In the data rows, the value 128 means zero.
Some points:
74,134,96,115,143,150,120,99,120,157,141,101,118,148,151,177,126,117,97,115,96,132,149,138,123,151,73,93,121,63,144,166,147,136,146,113,157,168,163,171,88,175,114,103,50,166,128,91,109,156,91,105,104,126,160,101,178,214,208,222,105,121,167,108
100,54,136,202,167,135,59,195,107,109,109,101,141,212,124,134,161,144,161,113,153,225,126,135,95,97,70,166,108,170,97,146,157,186,93,177,140,146,151,108,112,138,104,147,96,154,107,174,182,142,99,120,85,113,119,115,120,108,126,135,162,115,121,182
137,119,166,149,107,94,47,123,155,127,122,91,135,181,187,152,157,147,83,90,153,98,136,154,119,122,127,106,111,143,185,90,127,62,128,106,143,140,71,89,130,106,102,116,175,92,121,101,135,63,69,90,91,91,109,107,124,237,88,110,158,179,158,68
108,89,183,91,115,109,88,104,116,100,148,78,143,136,164,132,159,120,168,164,119,124,119,84,83,131,145,80,192,179,140,136,119,206,202,91,153,156,178,94,202,147,115,75,152,95,94,77,85,127,133,65,141,142,174,126,162,103,125,123,131,75,119,86
148,127,166,108,130,137,141,196,89,132,85,106,90,105,141,127,109,106,122,68,109,71,209,71,125,136,132,153,67,67,158,168,213,104,136,208,169,106,104,82,130,99,171,81,171,107,222,143,176,108,178,107,194,190,153,95,151,99,82,151,146,108,111,179
182,184,111,63,160,130,177,235,157,115,148,105,148,136,128,186,185,111,125,207,106,150,110,178,137,98,90,163,86,152,102,133,99,118,117,127,221,229,114,99,114,150,175,113,127,118,126,90,64,135,137,132,113,127,92,113,97,136,90,162,96,111,89,181
67,134,119,80,178,158,129,89,96,197,158,138,119,147,116,89,196,156,137,98,95,153,129,155,137,203,199,143,100,176,116,133,68,72,160,151,120,50,137,94,142,146,171,137,130,188,91,109,150,170,133,91,117,139,100,96,111,148,65,118,72,161,146,199
165,173,89,155,67,127,153,102,171,139,117,97,122,151,121,25,120,172,109,129,66,173,111,74,104,186,86,103,82,83,133,138,145,155,132,112,123,217,138,83,142,119,91,160,146,171,105,136,91,140,115,144,159,132,101,153,158,133,86,121,134,100,106,115
103,186,132,129,145,113,166,119,133,104,120,128,88,128,122,133,170,130,128,129,139,116,99,95,135,105,125,100,155,187,201,134,158,118,176,93,110,119,127,150,101,139,102,153,124,122,157,145,159,142,169,133,184,75,101,111,95,162,162,121,132,125,112,142
144,100,114,132,164,110,46,121,171,132,86,142,167,120,121,111,90,81,98,125,176,205,131,181,110,134,171,188,133,67,83,120,187,94,154,83,111,79,118,137,155,112,92,93,165,144,229,102,114,183,122,115,152,64,104,180,141,102,133,159,208,87,118,168
87,152,123,135,62,217,112,153,115,126,120,102,132,150,62,121,83,139,129,122,148,100,114,232,106,124,101,135,119,120,93,135,121,143,160,165,111,107,98,126,128,198,101,135,129,76,120,142,124,124,120,110,179,127,121,146,122,113,148,109,88,158,120,72
119,155,104,165,90,114,178,139,116,120,102,141,240,161,146,221,128,94,157,119,157,172,104,74,94,136,156,112,65,143,156,97,93,103,139,137,120,40,180,98,142,105,143,141,127,98,95,147,93,91,100,91,186,149,171,167,132,112,112,197,148,141,139,76
126,141,120,122,90,101,115,121,119,109,77,122,114,114,139,139,141,179,114,72,116,102,121,161,110,166,154,131,135,177,176,167,99,121,89,84,112,164,115,155,108,103,175,111,160,132,105,135,115,107,133,166,115,123,98,70,134,33,193,193,114,129,100,111
84,116,112,175,151,142,132,107,110,94,135,156,93,106,148,90,112,118,122,203,168,102,120,135,140,166,155,136,107,83,94,102,98,163,135,125,152,123,186,113,83,77,111,102,163,102,94,132,156,104,79,116,161,128,92,128,100,139,189,93,127,88,96,117
176,103,134,154,119,150,86,126,134,93,106,93,102,96,152,121,165,106,113,140,136,107,76,94,144,74,119,101,120,68,134,185,72,90,153,124,142,73,89,161,125,123,114,157,89,141,129,91,142,115,133,193,108,152,141,147,96,84,78,129,93,109,109,136
157,65,90,75,108,80,172,84,114,111,100,165,154,133,111,108,194,153,106,139,144,124,174,170,136,114,98,90,153,110,123,143,94,119,184,145,120,124,105,141,121,106,146,118,113,95,125,167,151,114,155,133,144,95,152,138,133,144,134,96,124,111,97,112
214,181,186,119,110,138,137,76,91,126,145,140,187,159,190,139,105,118,169,105,119,146,169,136,104,75,132,133,141,90,131,136,139,138,146,103,116,117,168,181,120,126,101,122,163,142,91,146,118,109,135,112,104,142,102,109,117,154,196,82,108,127,131,159
124,142,150,165,129,176,133,96,109,87,99,146,149,109,102,128,101,156,132,191,113,141,153,115,123,120,156,91,181,127,114,98,133,168,139,173,102,157,107,126,119,57,160,190,105,149,154,110,112,135,147,143,111,105,106,93,124,166,110,186,125,186,110,115
103,88,109,154,117,84,146,169,152,177,101,119,127,101,180,138,144,187,156,151,92,96,142,111,168,147,117,176,112,123,98,92,138,159,125,134,78,135,132,194,108,134,74,102,105,130,133,84,125,161,172,108,112,134,148,118,71,108,110,105,135,220,138,130
176,86,138,126,216,171,184,177,119,126,157,112,99,124,140,90,116,102,115,79,91,168,128,157,243,106,94,97,142,119,120,159,81,101,80,107,63,90,111,70,137,134,115,125,173,140,166,114,96,139,183,122,150,164,132,68,162,99,124,120,195,87,150,52
171,126,143,152,163,125,186,95,127,111,116,133,128,129,104,78,84,77,114,121,134,132,133,107,112,161,138,255,162,160,166,124,153,120,111,149,121,90,115,105,142,169,132,98,96,148,126,141,133,200,91,136,110,149,188,99,64,142,94,125,110,102,88,68
135,139,99,140,119,102,143,105,176,103,179,106,96,99,127,146,124,120,105,126,197,121,139,97,136,102,139,158,154,125,95,136,100,136,143,131,171,108,88,125,112,113,130,122,162,195,149,195,139,166,169,102,94,114,127,135,188,85,138,105,104,176,130,108
78,135,115,136,119,125,133,105,131,229,129,185,123,114,114,127,122,111,150,169,169,153,128,89,145,112,96,118,164,126,148,187,154,93,102,180,159,139,105,98,144,118,103,82,131,117,85,125,96,81,154,177,134,89,96,134,113,92,128,113,102,149,159,139
117,124,135,82,108,120,131,107,126,152,118,111,112,181,119,113,117,150,126,191,181,66,112,104,142,97,125,154,115,148,76,130,164,161,90,101,71,83,162,155,132,101,116,136,126,84,145,165,124,146,121,180,91,130,111,106,207,172,115,150,88,107,141,148
85,90,110,96,197,178,208,90,176,135,174,120,145,91,116,116,123,131,149,78,139,121,118,141,68,93,143,65,100,139,120,77,164,196,105,105,149,138,72,184,142,140,127,110,137,124,136,136,147,100,79,172,128,108,119,132,117,121,77,123,143,121,173,141
98,153,138,189,105,123,138,108,68,131,163,133,127,139,128,125,96,144,107,109,133,121,126,105,189,90,172,92,124,159,81,110,140,93,97,103,112,156,90,130,139,138,112,108,107,140,166,154,114,150,119,130,119,96,204,156,108,108,133,121,110,108,87,157
160,142,94,93,128,150,122,130,86,194,127,127,102,84,154,176,145,146,85,121,135,104,107,146,73,139,115,98,95,163,192,98,85,138,133,155,107,180,166,84,214,106,156,159,99,117,147,118,127,190,100,155,91,206,104,166,95,133,221,81,160,161,159,107
153,130,186,112,112,150,114,141,158,129,129,93,131,93,100,90,167,174,171,114,128,123,109,91,118,142,176,114,139,122,131,92,128,105,64,117,162,104,152,132,101,135,196,132,122,124,129,107,147,123,170,151,145,62,186,155,128,154,217,95,106,110,154,98
124,117,112,120,118,133,110,197,159,180,227,183,92,138,95,70,80,143,138,157,93,153,153,108,66,112,116,97,148,112,139,129,122,97,132,63,136,108,145,150,109,141,177,180,95,30,99,110,117,125,107,63,87,133,130,83,117,78,116,141,180,187,116,168
188,133,85,127,185,99,100,247,90,104,136,143,146,79,131,125,98,86,114,144,134,115,125,178,151,187,138,98,159,130,128,113,230,127,145,139,75,99,87,116,136,136,118,146,147,190,57,161,155,71,114,149,106,139,156,179,180,139,125,136,106,122,116,141
108,179,163,142,116,120,149,78,213,88,79,147,159,88,125,126,184,87,174,157,117,77,147,184,157,118,140,136,126,105,130,127,117,94,100,115,112,178,168,95,177,131,94,170,98,112,136,145,164,79,102,85,109,151,155,133,143,116,125,111,128,135,158,131
135,158,131,151,173,80,94,109,106,131,137,140,130,146,97,159,120,116,109,73,84,166,105,142,222,127,125,191,164,109,152,104,123,204,103,127,161,94,97,187,136,109,145,141,73,78,147,93,152,97,125,112,149,171,81,201,171,106,99,106,104,103,111,132
118,111,130,141,112,98,125,102,113,98,86,124,105,119,108,139,72,104,112,103,123,112,137,98,134,129,97,85,145,137,87,117,108,144,122,61,126,148,184,99,100,183,190,124,158,148,136,135,157,120,147,190,167,130,111,156,87,149,95,111,110,187,146,137
114,95,159,75,114,106,102,117,157,150,114,137,117,156,102,217,63,158,116,173,99,97,119,123,125,168,145,119,127,141,112,142,94,100,122,177,142,145,103,187,93,125,105,193,156,176,106,150,109,110,128,146,149,160,135,120,101,129,138,95,159,70,116,118
101,119,100,108,44,134,103,120,101,62,192,213,100,107,116,112,125,98,170,85,118,116,102,119,106,111,111,176,125,156,125,117,112,115,114,198,114,166,151,162,99,139,101,97,110,133,123,111,102,156,153,135,92,119,102,144,133,164,97,136,169,103,191,177
Along one direction, these points spread out more than along any other. For each point below, how far along it does it lie, from 0 to 99? The average is 50, and the first point in the table lies past the average. One standard deviation of the points above along it is 16.
176,103,134,154,119,150,86,126,134,93,106,93,102,96,152,121,165,106,113,140,136,107,76,94,144,74,119,101,120,68,134,185,72,90,153,124,142,73,89,161,125,123,114,157,89,141,129,91,142,115,133,193,108,152,141,147,96,84,78,129,93,109,109,136 40
148,127,166,108,130,137,141,196,89,132,85,106,90,105,141,127,109,106,122,68,109,71,209,71,125,136,132,153,67,67,158,168,213,104,136,208,169,106,104,82,130,99,171,81,171,107,222,143,176,108,178,107,194,190,153,95,151,99,82,151,146,108,111,179 9
160,142,94,93,128,150,122,130,86,194,127,127,102,84,154,176,145,146,85,121,135,104,107,146,73,139,115,98,95,163,192,98,85,138,133,155,107,180,166,84,214,106,156,159,99,117,147,118,127,190,100,155,91,206,104,166,95,133,221,81,160,161,159,107 78
119,155,104,165,90,114,178,139,116,120,102,141,240,161,146,221,128,94,157,119,157,172,104,74,94,136,156,112,65,143,156,97,93,103,139,137,120,40,180,98,142,105,143,141,127,98,95,147,93,91,100,91,186,149,171,167,132,112,112,197,148,141,139,76 58
103,186,132,129,145,113,166,119,133,104,120,128,88,128,122,133,170,130,128,129,139,116,99,95,135,105,125,100,155,187,201,134,158,118,176,93,110,119,127,150,101,139,102,153,124,122,157,145,159,142,169,133,184,75,101,111,95,162,162,121,132,125,112,142 57
126,141,120,122,90,101,115,121,119,109,77,122,114,114,139,139,141,179,114,72,116,102,121,161,110,166,154,131,135,177,176,167,99,121,89,84,112,164,115,155,108,103,175,111,160,132,105,135,115,107,133,166,115,123,98,70,134,33,193,193,114,129,100,111 61
108,179,163,142,116,120,149,78,213,88,79,147,159,88,125,126,184,87,174,157,117,77,147,184,157,118,140,136,126,105,130,127,117,94,100,115,112,178,168,95,177,131,94,170,98,112,136,145,164,79,102,85,109,151,155,133,143,116,125,111,128,135,158,131 61
67,134,119,80,178,158,129,89,96,197,158,138,119,147,116,89,196,156,137,98,95,153,129,155,137,203,199,143,100,176,116,133,68,72,160,151,120,50,137,94,142,146,171,137,130,188,91,109,150,170,133,91,117,139,100,96,111,148,65,118,72,161,146,199 53
101,119,100,108,44,134,103,120,101,62,192,213,100,107,116,112,125,98,170,85,118,116,102,119,106,111,111,176,125,156,125,117,112,115,114,198,114,166,151,162,99,139,101,97,110,133,123,111,102,156,153,135,92,119,102,144,133,164,97,136,169,103,191,177 57
137,119,166,149,107,94,47,123,155,127,122,91,135,181,187,152,157,147,83,90,153,98,136,154,119,122,127,106,111,143,185,90,127,62,128,106,143,140,71,89,130,106,102,116,175,92,121,101,135,63,69,90,91,91,109,107,124,237,88,110,158,179,158,68 64
135,139,99,140,119,102,143,105,176,103,179,106,96,99,127,146,124,120,105,126,197,121,139,97,136,102,139,158,154,125,95,136,100,136,143,131,171,108,88,125,112,113,130,122,162,195,149,195,139,166,169,102,94,114,127,135,188,85,138,105,104,176,130,108 40
74,134,96,115,143,150,120,99,120,157,141,101,118,148,151,177,126,117,97,115,96,132,149,138,123,151,73,93,121,63,144,166,147,136,146,113,157,168,163,171,88,175,114,103,50,166,128,91,109,156,91,105,104,126,160,101,178,214,208,222,105,121,167,108 71
